One vector is turned by the same rotation once a step. Each row is the vector after some number of steps, and that number follows the row.
The counts run from 0 to 188.
[120 124 130 104 127 120 146 140 144 120  75 101 100  77 137 139 193 160
 116 144 122 156 114 149 107  78 144 115 142  84 125 106  87 102  93 147
 121  91 147 116 122 156 139 137 101 155 136 105 130  86 125 119 173 146
 101 101  92 135  87 125 171 127 106 132 155 126  72  96 142  87 122 141]
177
[138 111 133 106 124 121 153 128 129 110 109 105 134  89 150 136 187 140
 133 142 150 120 136 128 124 153 166 137 127 103 182 103  90 112 108 176
 121  61 126 136 124 167 147 130 131 161 104 107 129  94 130 106 133 163
 108 166  59 113  96 102 133 145  76 128 138 128 121 117 165 104 125 161]
150
[118 114 132  85  96 128 113 137 143 107  76  91  96  88 168 104 162 146
 123 158 112 139 112 115 117  97 176 141 135  84 131 100  45  99  83 135
 114 103 144 121  97 138 126 157 105 144 127  95 116  95 105 112 182 163
 115  99 105 114 103 122 152 145 128 142 145 129  87  96 129 105 116 131]
182
[114  76 112 106 113 123 127 144 116 124  71  76 149  64 128 132 163 139
 105 140 159 116 135 115 115 140 168  96 115 112 150 150 125  98 123 136
 123  79 169 140  85 137 124 124 126 145 134  98  89  87 163 126 169 120
 117 135  78 122 103 102 129 106 124 132 135 117  97 113 129  60 114 118]
48
[132 146 116  94 106 120  81 141 155  82  97 111 173  94 152  98 130 110
 150 113 138 116 112 122  98 176 169 115 147  87 169 145  84  82  63 147
 124  82 120 139 116 108 145 148 128 134  99 108 115 105 110 137 158 157
 143 125  66 122 116 100 142 147  86 142 145 129 102 131 117 130 106 154]
95
[103 126 132  98 119 118 110 148 161  91  57 133 131  95 169 104 159 104
 121 138 130 120  95 109 115  99 180 126 144  64 123 123  71 107  91 114
 119 108 148 106  75  92 111 159 123 120 140 101 111 121 120 128 182 154
 137  90 105 105 125 117 143 131 139 145 146 142  72 113 114 101 121 137]
32
[101 124 136 105  91 129 133 139 158 108  72 115 110  84 167 122 171 124
 134 172 115 117 124 132 148 123 165 118 136  62 108 106  57 115  76 135
 106  95 143 106  95 145 129 152 152 120 122  84 114 114 127  98 171 165
 139 104  96 127 112 101 134 159 110 142 140 120 101 118 130 120 108 129]
185
[126 157 141 105 151 143 138 151 151 129 104 139 144  90 133 136 140 112
 148 124 146 162 127 146 101 101 137 145 137  61 149  91  73  86  84 166
 122  91 116 100 112  86 158 130  96 155 115 112 152 118 134 110 168 140
 131 126  69 130 125 101 166 109 108 116 148 116  76 118 167 142 138 165]
166
[130  90 126  97 118 121 136 144 140 110  94 134 147  79 192 119 146 103
 123 149 168  96 124  95 102 143 185 114 109 102 183 141  63 103 118 140
 142  79 139 131  71 105 106 139 114 116 125 121 109 134 154 123 135 158
 133 128  84 114 134 105  78 133  99 120  95 151  91 105 145  86 123 137]
59
[101 134 131  97 122 127 114 149 156  84  62 138 122  94 168 110 178 104
 133 135 130 120 103 126 118 109 176 119 154  47 114 117  65 107  90 124
 125 108 147 114  87  97 104 160 131 115 146  98 113 119 112 113 171 154
 147  95 109 106 117 108 142 131 115 139 153 137  78 109 117  96 121 150]
31
[122 123 142 101 147 145 129 154 147  89 110 128 131  77 171 121 163  82
 121 127 156 141 137 113 121 134 165 150 145  65 156  81  87 125 115 175
 121  89 100 141  93  87 136 159  91 128 109 108 125 120 154 136 156 142
 140 139  68 114 133 107 165 122 109 132 167 120  71 119 144 109 148 152]
6
[125  81 133  97 127 128 139 147 117 101 102 129 136  74 167 110 179 119
 125 139 166 111 126 123 101 143 180 117 125  86 159 117  90  93 138 148
 145  61 170 152  89 113  95 148 122 116 144 108 102 128 138  88 139 164
 119 132  88 101 133  96 114 139  94 110 117 148 119 109 118  65 139 138]
56
[122 132 119  93 132 136 125 144 137 130  77  98 130  76 144 150 142 122
 130 119 132 151 123 123  90  79 150 135 120  87 139 120  81  93  76 150
 116 111 132 105 107 147 175 122  90 156 116 112 129  91 135 141 182 123
 111 109  83 151 104 116 177 118 119 131 163 134  69 100 172 113 126 141]
172
[136 118 145 110 137 131 130 121 144 100 114 135 123 103 178  97 164 110
 130 135 141 127 119 102 109 130 176 163 134  74 180  85  55 104 106 173
 121  71 108 134 106 112 130 157  90 138  97 118 133 122 119 120 146 177
 123 144  70 100 113 121 142 143  94 125 147 145 101 114 159 115 164 165]
156
[134  91 131 112 120 113 146 140 119 111  99 103 119  69 165 117 169 140
 123 160 156 124 136 136 120 152 175  95 133 101 170 134  88  94 142 143
 141  55 154 143  92 111  79 148 114 134 135 117 118 102 140  97 138 162
 124 133  81 112 119  97  96 122  95 113 108 128 111 100 111  61 119 128]
54
[124  87 107 102 127 125 140 155 107 115  74  77 133  74 154 129 182 131
 129 141 141 127 134 110 120 147 185 106 118  99 158 150  95 109 115 142
 139  78 163 141  95 137 118 124 116 137 141 107 101  97 171 126 134 109
 135 148  67 123 117  94 123 127 107 135 107 121 123  96 133  54 101 123]
50
[132 100 127  83 134 118 154 131 142 121 117 130 152  88 135 130 159 153
 137 134 155 139 122 150  46 101 175 117 118  96 135 138  71  54 104 138
 141  96 182 125 111 134 134 117 125 133 136 114 114 108 118  81 178 174
 103 103 109 137  89  99 136 115 106 137  99 141 110 114 151 108 134 153]
117
[141 103 138 105 126 131 112 148 140 118  62 117 116  83 161 147 171 114
 138 124 130 118 105 116  82  78 152 106 145  76 134 121  85  85 102 137
 135  88 154 112 103 164 164 127 114 135 146 108 121 108 126 120 173 144
 117  90  92 141 107 115 148 145  92 137 154 157  79  93 150  99 129 121]
22
[ 77 156 114  91 125  95 158 114 137 104  80 126 146 108 140 106 156 124
 140 131 125 139 122 133 117 144 182 154 117  68 157 145  61 121  76 118
 131 106 142 126  97  97  81 158 119 145 109 117 117 118 105 124 142 161
 135 139  97 109 117 102 139 102 120 126 125 139 100 124 161 108 123 201]
130
[109 106 136 101 109 120 136 139 178 114  74 130 125  96 164 109 178 129
 112 167 135 114 108 116 148 104 185 114 140  73 122 105  76 107  80 131
  97 106 144  87 106 131 136 151 148 121 134  92  95 112 134 110 180 157
 138 106  81 109 104 105 138 135 141 163 128 123  90 136 126 124 117 128]
187
[112 129 119  90 149 125 131 133 153  93 125 119 145  89 139  99 147 146
 123 129 124 138 112 133  83 151 161 112 136 111 154 161 109  86  79 160
 130  75 136 148 108  72 116 141  78 140 101 130 128  83 150 149 157 130
 149 133  50 140  98 112 159  84 131 144 121 113  76 119 114  97 133 143]
103
[106 138 105  99 133 106 145 147 118 114  71 117 160  80 146 171 158 120
 122  87 164 119 115 140 107 128 145  98 120 108 169 165 130 117 104 151
 129  94 129 129 106 134 119 119 109 152 117 125 122 114 150 165 156 127
 121 103  75 142 135 119 140  98  86 113 154 138  54 102 167  69 100 182]
74
[120 127 131 107 110 139 133 151 155 126 106 119 123  59 176 133 120  94
 115 143 143 138 147 113 130 129 142 135 121  87 162  98  78  96 107 183
 119  86  93 123  82  94 150 136  89 142  99 116 140 118 169 137 163 144
 138 119  57 145 131 111 144 115 110 114 156 109  48 108 158 105 132 131]
9
[ 92 128 115  88 149  88 167 108 149 110  73 143 150 127 142 110 188 151
 133 123 140 112  93 127 103 109 188 134 134  81 154 152  78 114  80 120
 125  99 161 116 115 118 105 142 118 143 123 125 103 112 105 132 162 159
 118 132  87  97  95 105 145 101 126 140 110 147 102 121 158 111 139 185]
127
[122 116 133  91 119 129 118 142 132  99  77 103 100  91 168 112 179 145
 123 147 114 150 113 120 108  96 175 142 136  70 125 104  45 105  85 131
 125 111 148 122 109 143 121 159 107 142 133  93 120  94 114 118 169 158
 119  98 111 117 101 124 167 154 125 143 151 132  92  96 124  95 117 145]
181
[ 93 104 105 108 114 141 116 159 106 117  72  75 159  54 117 130 146 114
 133 137 139 128 141 128 113 161 156 112 116  81 129 140 122  82 109 144
 123  70 170 143  77 123 126 119 131 151 140  84  97 101 138 109 162 124
 113 132  83 124 128  92 142 120 101 122 140 118 109 114 122  77 115 121]
46
[119 131 134 106 135 128 145 150 131 124  69  99 100  81 133 143 182 148
 144 138 114 158 118 154 118  87 150 122 137  71 124 107  89 106  85 151
 130  86 149 106 119 158 137 130 111 162 132 103 132  90 122 118 164 142
 115 107  81 139  97 113 177 130 103 128 163 124  82  93 145  94 123 145]
176
[115 122 136  96  80 117 127 130 158 116  69  94  93  76 171 112 149 141
 116 166 107 130 121 119 137 105 174 123 133  84 129 114  41 107  85 129
 113  95 139 118  93 140 123 162 124 140 123 103 120  98 111 112 174 171
 119  95  99 118  94 121 136 137 119 139 144 127  81 101 130 104 111 128]
183
[105  89 115  99 122 131 121 155 114 124  68  78 150  60 125 127 162 132
 110 141 149 113 129 122 115 139 162 106 114  92 136 144 129  82 120 144
 123  71 177 142  73 130 127 123 128 152 138  81  87  93 141 119 176 124
 104 133  80 123 112  96 136 116 110 129 141 121 109 116 124  72 118 124]
47
[126 120 131 102 158 113 137 154 137 113  78 160 190 106 147 140 158  99
 140  96 193 125 108 128  92 137 177 123 144  78 181 130 108  92 113 142
 140  89 140 100  98  81 126 123 127 123 143 123 115 147 133 120 149 136
 139 132  81 109 141  96 126 107 114 113 120 148  88 117 151 102 131 170]
66
[106 132 113  86 138 126 127 158  93 112  75 114 146  93 120 127 169 144
 122 101 154 151 102 139 109 106 151 120 128 111 171 137 109 111 100 163
 141  93 151 117 123 112 101 134  78 159 129 123 120 110 138 164 152 129
 108 102  67 117 131 125 158 122 110 101 144 156  66  87 147  79  95 180]
77
[119  81 103 101 123 117 143 149 115 119  74  79 144  67 144 141 174 139
 116 141 148 124 141 111 113 154 175  91 116 108 153 156 114 100 115 139
 134  77 162 148  91 141 114 126 122 140 134 105  94  89 175 131 147 117
 129 142  74 130 107 102 121 117 109 139 124 121 101  97 126  50 104 110]
49
[ 89 129 110  96 143  97 167 114 142 112  73 148 157 124 139 118 190 145
 147 128 133 110  96 135  97 121 189 128 132  64 142 152  78 115  73 121
 130  95 163 125 108 136 114 133 134 146 123 118  98 114 101 124 150 151
 125 132  88 110  99  92 139 111 112 136 120 151 107 118 160 111 143 182]
126
[110 124 118  94 137 126 123 169 130 111  60  87 167  74 118 126 159 117
 132 129 155 162 135 129 111 141 173 131 136  68 134 142 103  96  93 119
 116 115 163 106  89  76 124 130 129 137 146  84  97 113 151 108 181 108
 149 128  85 112 130  90 154 102 135 139 136 103 102 122 111  98 100 136]
41
[114 134 126  99 112 134  76 146 150  79 100 110 178  98 135  91 129 115
 145 120 137 109  92 118 101 165 162 116 146  79 159 147  93  76  59 151
 111  71 131 139 110 108 155 139 119 141 101 101 106 103 115 135 166 159
 130 135  54 118 114  98 143 139 102 142 139 141 106 124 113 128 129 154]
96
[110 124 107  92 116 105 133 111 134 128  79 126 150 107 141 120 142 137
 151 130 123 108 102 111  78 106 181 132 116  89 155 159  61  72  64 128
 130  82 169 125 100 149 138 118 120 157 119 126 106 104  98 111 162 165
 102 122  92 115  92 102 120 125 115 130 101 164 114 108 173 127 148 162]
122
[117 105 123 116 129 130 129 153 128 118  95 147 155  95 169 118 151  98
 145 140 164 100 104 102 125 137 181 125 126  88 174 122  72  89 106 151
 130  67 157 108  91 105 118 124 117 135 134 119 103 153 146 110 135 148
 132 121  64 107 158  92  84 135  99 103  95 163 106 112 145 107 130 150]
61
